Each row has a name. After each piece below comes the name of the row it's from, unless a question asks for something else. Each question is about the rows just above it. Places in a row count from 1.

[ -3  -7  -6   1 -10  13  14 -18  10  22  -1  -5   0  16  10  -1  10] -> Z377
[  7   8  15  -1  15 -53  10  32   5 -42   7 -32   9  -2 -12   6 -13] -> Z903
[  1  15   7 -23  -2  24 -40  30  25   8   6   4   9   1  -3  10  -6] -> Z73
[  1   7   2   1   8   7  18  -5  11  -6   5 -11  -2   1   4   0   5] -> Z429
[-10   4   5   6  -9   8  19 -19  18  15   6  -5   4  18  17   4  15] -> Z441
[ -4 -14 -12   3   9  33  26 -16  17  22   0  -2  -4  12   6  -8  10] -> Z748
[-11   3   5   9 -16 -12  11 -21  16  13   2 -10   1   9  13   4  11] -> Z842
[ -4  14   4   8   6  24  30 -23  25   9   7  -2   1  10  13   1  13] -> Z412
[ -4  14   4   8   6  24  30 -23  25 -40   7  -2   1 -14  13   1  13] -> Z579
[-15 -13   7   6 -32 -57  -2  -7   4   7  -1 -25   6  16  14  10   7] -> Z776
[ -6   6  10   5  -7 -21  18  -7  18  -2   7 -22   5  12  10   6   8] -> Z566
[-4 16 11  6 11  8 26 -6 22 -7 10 -5  7  9  9  4  7] -> Z849
Row and place where [16 11] starts:
Z849, 2
What is the next entry after [ 1 10]?
[13]
Row and place where [  4   8   6  24  30 -23  25 -40   7  -2] starts:
Z579, 3

[  8  -5   4  -1   0   5 -11   0  -5  -3   1  -5  -2   0  -7   0  -2  -3
  11   1   0   0  -2  -5   4 -33 -10   3   6   1   4   8  -2   7   4   0
   7  -5] -> Z555
[-5  3 -3  1  0 -3  7  0  3  2  0  3  1  0  4  0  1  3 -8 35  0  0  1  3
 -2 -1  6 -2 -4  0 -3 -5  1 -4 -3  0 -4  4] -> Z869
[-4  3 -3  1  0 -3  6  0  3  1  0  3  1  1  4  0  1  2 -4 -1  0  0  1  3
 -2 -1  5 -2 -3  0 -2 -5  1 -4 -2  0 -4 -3] -> Z183
[ 11  -6   5  -1   0   6 -13   0  -6  -4   1  -6  -4  -1 -10   0  -3 -33
 -51   3  -1   0  -3  -6   5 -48 -14   4   7   1   6  10  -2   8   5   0
   9  -8] -> Z2
[ 11  -6   5  -1   0   6 -13   0  -6  -4   1  -6  -3  -1 -10   0  -3  -6
  15   3  -3   1  -3  -6   5   5 -13   4   7   1   6  10  -2   8   5   0
   9  -8] -> Z805
[-5  6 -3  0  0 -3  6  0  3  2  0  3  1  0  4  0  1  3 -5 -1  0  0  1  3
 -2 -1  6 -2 -3  0 -2 -5  1 -4 -2  0 -4  3] -> Z316
[ 12  -8   6  -1   0   6 -15   0  -7  -5   1  -7  -4  -1 -11   0  -3  -8
  18   3  -1   0  -3  -7   5   5 -16   5   8   1   7  11  -2   9   5   0
  10  -9] -> Z845
[-10   6  -4   1   0  -4  10   0   5   4  -1   5   3   0   9   0   2   5
 -20  -3   1   0   2   5  -4  -4  12  -4  -5   0  -6  -8   2  -6  -4   0
  -6   7] -> Z268
find: [ 11  -6   5  -1   0   6 -13   0  -6  -4   1  -6  -3  -1 -10   0  -3  -6
  15   3  -3   1  -3  -6   5   5 -13   4   7   1   6  10  -2   8   5   0
   9  -8]
Z805
Where does [  3  -3   1  -3  -6   5   5 -13] start? Give its row and place.
Z805, 20

[ 16  -6 -31  28 -30] -> Z907
[  2  -5 -42  57   8] -> Z513
[  2  28 -42  57 -31] -> Z626
[ -9  26   0 -19  18] -> Z216
[ -4  19 -14  25  -8] -> Z423
[ -1  38 -58 -12   9] -> Z502
[  2  -5 -42  57 -31] -> Z554
[  1  -3 -13 -23  -6] -> Z887
[1] with -1 step of 1 on every entry:
[0]
Right after [25] comes
[-8]
Move every entry of [-42] by -1 step of 1.
[-43]
[ -5 -42] with +1 step of 1 on every entry:
[ -4 -41]

[-13 -15 -53  61 -41  55] = Z877
[ 19  29 -52 -52 -47  -1] = Z414
[-36 -11 -37 -45  40  22] = Z239
[-60  31  58  61 -41 -60] = Z670
[ -9 -37 -52 -13  50  46] = Z801
[-41  55] begins in row and place
Z877, 5
The next entry after [-13 -15]:
[-53]
[58] with +1 step of 1 on every entry:
[59]
Where do [-60  31  58  61 -41 -60] appear?
Z670
[-11 -37] begins in row and place
Z239, 2
Row and place where [58 61] starts:
Z670, 3

[-17  26   8  26]  Z206
[-28  -8 -48  20]  Z422
[ 26   9  17 -29]  Z856
Where does [26  8] start? Give its row and place.
Z206, 2
What comes right after [-8] in the named rows?
[-48]
What comes right after [-28] in the named rows?
[-8]

